In the rows, zero is written as 128.
Where one turn sends some rows of the set: a few examples, then the rows asked:
Z739: [153 104 142 113 137 130  87 126 136 136 141 109 113 168 122 141 101 138
 106 131 147 141 147]
Z759: [143 100 137 119 138 117 141 106 164 134 119 134 134 147 143 167 141 154
 116 134 159 118 136]
Z25: [156  95 137 105 147 139 102 136 168 142 146 110 120 160 124 105 117 150
 113 122 135 126 135]
Z653: [132 114 135 122 132 105 131 106 147 127 156 125 136 137  92 169 139 108
 109 102 140 117 164]
Z253: [135 101 114  82 143 158 126 139 158 141 158 124 115 170 103 125 128 170
 125 128 147 127 112]
Z797: [140 120 136 115 145 138 105 143 151 159 155 114 130 163 113 114  87 135
 104 128 120 144 130]
Z742: [144 101 144 114 129 145  94 140 138 160 139 116 118 153 128 107 106 141
 113 126 136 130 144]
Z73: [117 133 136 128 139 100 119 132 142 160 144 120 102 146 114 155 126 109
 128  93 158 100 117]
Z383: [ 91 153 116 109 147 148 122  98 140 144 133 129 103 115 153 145 131 144
 102 137 145 131 137]
Z675: [143 102 101 100 138 121  96 129 139 130 190 132 120 162 125 158 125 139
 115 144 132 152 142]
Z326: [117 133 129 127 154 141 162 107 168 115 169 138 127 133 119 170 151 147
 128 148 132 134 133]
Z613: [103 148 142 116 134 113 117 127 136 164 132 130  98 154 131 153 142  92
 125 124 147 125 148]
Z697: [136 122 110  89 145 129 106 137 147 158 189 141 133 152 134 127 121 148
 130 134 107 154 131]
Z170: [ 95 144 103 112 128 126 145 129 125 158 167 145  98 129 100 137 146 142
 122 107 125 144 104]
Z492: [154 132 146 130 151 133 110 117 162 127 125 132 115 155 133 177 159 140
 116 122 137 128 166]
Z372: [112 140 145 112 164 147 126 154 141 151 115 133 112 130 109 117 121 144
 122 122 130 126 102]
Z421: [ 89 150 119 123 145 145 132 131 135 116 163 147 107 139 102 167 122 133
 105  98 101 136 131]
Z299: [112 164 116 110 154 161 117 110 142 144 125 139 115 109 137 145 130 144
 109 107 128 132 158]
Z771: [100 128 110 134 158 113 126 123 151 124 179 128 110 121 128 162 120 137
 107 110 128 108 102]
Z592: [122 139 144 130 142 121 107 142 145 145 138 158 114 121 131 130 153 105
 124 114 106 150 143]
Z218: [126 119 131 151 120 103 150 100 158 141 154 124 122 150  95 154 139 115
 112 124 141 138 148]
Z914: [116 155 126 118 134 123 114 133 134 162 135 144 107 148 109 155 139  95
 126  91 127 131 164]
Z774: [118 123 121 103 153 139 148 106 151 106 171 136 138 124 101 184 144 143
 114 121 135 116 144]
Z422: [154 117 128 116 138 161 102 120 140 131 144 112 108 142 111 122 100 155
 103 101 126 131 157]
Z373: [133 133 160 120 131 130 145  87 153 139 124 126 116 132 129 152 149 156
 139 119 153 132 151]
Z198: [113  94 141 133 131 113 120  97 132 158 167 150 119 166 105 148 137 127
 109 110 113 100 140]
Z7: [118 145 111 103 158 128 119 111 148 157 142 129 111 110 149 151 137 148
 132 112 165 103 119]
Z855: [111 158 138 127 162 160 138 140 144 154 129 120 104 121 118 123 119 134
 108 125 136 127 112]
Z768: [130 117 156 113 157 151 118 101 142 172 131 146 125 151 133 145 144 137
 126 129 140  87 150]
Z150: [138  91 128 127 125  96 142 114 162 135 138 137 132 162 126 174 143 136
 114 130 149 122 134]
Z203: [161 120  89 105 140 141 104 136 146 150 180 135 118 149 111 139 136 119
 123 119 125 138 168]
Z419: [137 116 119  78 141 157 108 128 130 133 150 126 108 167 117 160 120 170
 127 140 161 143 126]
Z626: [136 127 151  99 145 140 132  94 145 130 127 122 134 119 114 165 140 144
 122 105 157 111 162]
Z193: [128 129 124  78 130 150 119 136 134 170 150 131 123 167 105 126 109 169
 133 121 141 147 116]
Z101: [ 75 135 131 125 135 120 130 121 134 120 170 134  95 148 122 165 126 127
 106 119 112 133 118]
Z41: [133 117 118 130 119 113 120 103 145 124 149 144 109 163 105 184 162 152
 110 105 128 139 152]
Z468: [140 125 121  87 139 170 122 144 131 127 169 136 101 166  96 156 125 159
 142 106 129 130 134]
Z719: [130  93 102 107 125 128 105 150 136 155 192 140 121 158 117 128 129 130
 119 137 116 141 133]
Z558: [129  97 122 121 139 120 154 111 164 119 140 139 134 152 128 179 139 158
 110 141 147 123 121]
Z901: [146  90 102  93 132 117 108 136 161 147 181 131 121 165 116 121 141 145
 124 123 128 137 132]
Z780: [101 133  93 100 144 122 131 145 134 162 154 157 117 128  99 128 147 142
 126 124 124 143 102]
Z559: [108 149 133 128 150 166 127 140 145 142 109 143 112 117 107 128 129 130
 102 125 137 143 123]
Z435: [132 132 109 131 149 154 133 109 158 119 131 134 116 154 103 183 148 159
  91 131 149 130 144]
Z547: [121 110 120  85 137 175 122 146 133 147 158 135 113 155 118 132 120 172
 130 139 141 131 115]
Z254: [127 144 141 127 144 108 113 135 138 162 156 135 105 119 142 120 146 112
 127 109 106 139 136]
Z633: [123 122 133 126 147  99 104 142 141 157 141 140 117 119 127 106 132 126
 117 112 101 140 125]
Z849: [ 92 136 112 114 121 135 133 131 128 141 146 167 105 126  98 142 153 141
 120 106 119 157 115]
Z745: [105 110 110 119 160 159 138  94 145 150 167 154 131 144 114 154 135 156
  98 142 128  98 128]

Z253 -> Z25
Z719 -> Z547
And these:
Z558 -> Z759
Z435 -> Z492
Z170 -> Z855
Z198 -> Z745
Z373 -> Z218
Z633 -> Z780
Z419 -> Z739
Z849 -> Z559
Z299 -> Z914
Z613 -> Z101
Z771 -> Z7
Z626 -> Z653
Z422 -> Z203
Z697 -> Z193

